(in the rows, 128 means zero)
One turn moves every row onto another: examples first, then more rows asked:
K_600: [133 127 112 123 126 159 134 126 110 118 142 130  90 141  82 141 141 131
 128 153 159 122 130 112  97 119 164 148 146 135 122 108]
K_781: [134 113 109 124 128 148 123 134 101 137 136 141  92 150  95 122 142 118
 119 121 168 118 124  88  99 104 159 134 127 117 131 137]
K_494: [117 174 121 138  89 111 114 133 139 144 151  93 133 120 111 130 124 125
  98 117 127 126 136 120 151  91 137  94 105 126 144 112]
K_339: [119 129  63 138 142 119 116  95 109 158 120 127 140 142 119 141 148 112
 127 137 116 137 124 132 146 121 117 113 139 149 157 130]
K_752: [114 124  65 143 140 126 117  97 112 156 117 130 136 150 123 136 141 119
 130 140 115 135 131 124 157 115 128 104 136 152 144 130]
K_131: [136 126  76 143 140 112 115 100 120 167 118 132 144 140 131 142 151 115
 125 123 111 137 128 133 156 120 138 116 123 142 141 149]
K_965: [108 172 116 138  89 115 115 132 136 139 151  91 130 124 107 128 119 125
 100 124 128 125 136 117 151  89 132  90 110 131 147 103]
K_852: [130 132 143 122 130 152  99 116 147 132 112  96 123 121 159  96 125 120
 110 133 141 112 129 147 150 160 118 137 126 138 132  96]
K_344: [122 133 119 139  94 122 168 129 119 129 121 118 138 127 141 107 138 121
 134  76 140 156 128 144 141 149 142 157  90 149 124 131]
K_320: [119 149 156 122 101 121 123 165 134 137 103 126 139 122 131 135 103 118
 147  98 132 157 121 123 169 124 144 148 137 142 143  96]
K_727: [133 133 142 121 131 151  99 116 147 133 113  95 124 119 157  96 127 118
 109 133 141 113 127 149 146 161 115 139 127 137 135  96]
K_943: [137 116 108 120 129 142 122 132  99 137 140 139  96 143  91 126 149 112
 116 120 167 119 117  95  88 109 149 142 131 114 142 137]
K_463: [123 153 155 118 102 115 123 164 132 139 106 124 143 114 128 138 110 111
 144  95 132 160 114 131 157 128 133 156 140 140 154  96]
K_213: [130 133 140 121 131 151  98 116 146 132 113  95 123 120 156  96 125 119
 110 134 142 112 126 148 146 160 114 139 128 138 136  95]
K_15: [130 132 142 122 130 153  98 115 147 132 113  96 122 122 157  96 124 120
 111 134 140 112 128 147 148 160 116 136 128 138 135  95]
K_357: [115 177 116 133  91 106 113 130 135 142 156  89 136 115 104 134 128 118
  96 120 128 127 129 126 138  95 122  99 111 127 158 106]
K_553: [104 127 113 143  92 138 170 129 117 122 117 120 127 142 140  99 123 130
 140  91 141 151 136 131 155 142 146 141  95 158 114 118]
K_26: [ 86 129 101 138  95 145 172 124 107 113 119 114 124 145 128  98 121 127
 141 104 146 152 132 130 144 144 124 138 112 165 130  98]
K_667: [141 114 113 124 127 143 123 136 104 140 137 141  95 146  97 123 146 116
 118 116 165 118 123  91  98 105 162 138 123 113 130 144]
K_950: [131 114 106 122 128 148 123 132  98 135 138 139  92 148  91 124 143 115
 119 124 169 118 121  90  92 105 151 136 132 118 139 133]
K_121: [107 147 149 121 101 129 125 164 130 132 103 125 134 129 126 131  97 120
 149 107 134 157 123 119 170 121 139 142 145 148 144  85]
K_778: [121 177 121 135  89 105 114 133 138 145 154  90 137 115 109 134 128 121
  95 115 126 128 131 125 144  95 131 100 105 125 151 112]
K_417: [107 175 113 134  90 113 115 130 133 138 155  89 131 121 103 131 123 122
  99 125 130 126 132 121 143  92 122  93 115 131 156 100]
K_809: [143 116 111 122 128 140 122 134 102 141 139 140  97 142  94 127 150 113
 116 114 166 120 118  95  91 108 156 143 126 111 137 144]
K_426: [112 154 148 115 104 120 123 161 126 134 107 121 142 118 120 138 108 109
 145 103 135 161 112 131 152 130 121 154 149 143 162  85]
K_629: [125 123  73 145 138 122 116 100 118 162 115 132 139 149 131 137 143 121
 129 132 112 134 134 124 164 115 142 106 125 148 135 142]
K_612: [142 125 120 127 125 156 134 129 117 123 139 134  91 142  91 139 139 137
 128 145 155 120 136 109 109 115 183 145 135 131 107 120]
K_455: [115 138 110 131  97 121 167 124 111 126 126 112 140 121 131 112 143 112
 132  83 143 158 117 152 122 156 116 164 104 151 146 118]
K_664: [157 128 126 126 125 145 132 131 121 130 140 134  98 131  95 145 150 132
 124 133 153 122 131 117 103 120 185 157 127 125 109 133]
K_657: [ 93 135  98 131  98 135 169 121 104 116 125 111 132 133 122 106 132 115
 136  99 147 156 120 144 124 152 106 153 117 161 149  98]
K_442: [142 132 112 118 129 148 133 124 109 122 145 127  97 130  80 147 152 124
 123 146 159 124 121 121  84 126 155 159 146 130 133 113]
K_104: [157 133 123 120 127 140 132 128 115 129 144 130 102 124  88 149 156 124
 121 134 155 125 122 125  88 126 168 166 135 123 125 128]
K_677: [102 149 145 118 103 127 125 161 125 129 106 122 136 126 120 133 100 114
 148 110 136 158 117 123 160 125 124 146 152 149 156  78]
K_506: [133 132 142 121 131 151  98 116 148 134 113  96 124 119 159  96 126 120
 109 132 140 113 128 148 147 160 118 139 126 137 133  97]
K_546: [132 130  70 138 142 110 114  96 114 165 121 129 146 136 124 144 155 109
 124 127 113 139 122 137 144 123 124 121 130 143 154 142]

K_667 goes to K_943
K_455 goes to K_26
K_442 goes to K_612
Now find these:
K_320 goes to K_426
K_629 goes to K_546
K_494 goes to K_357

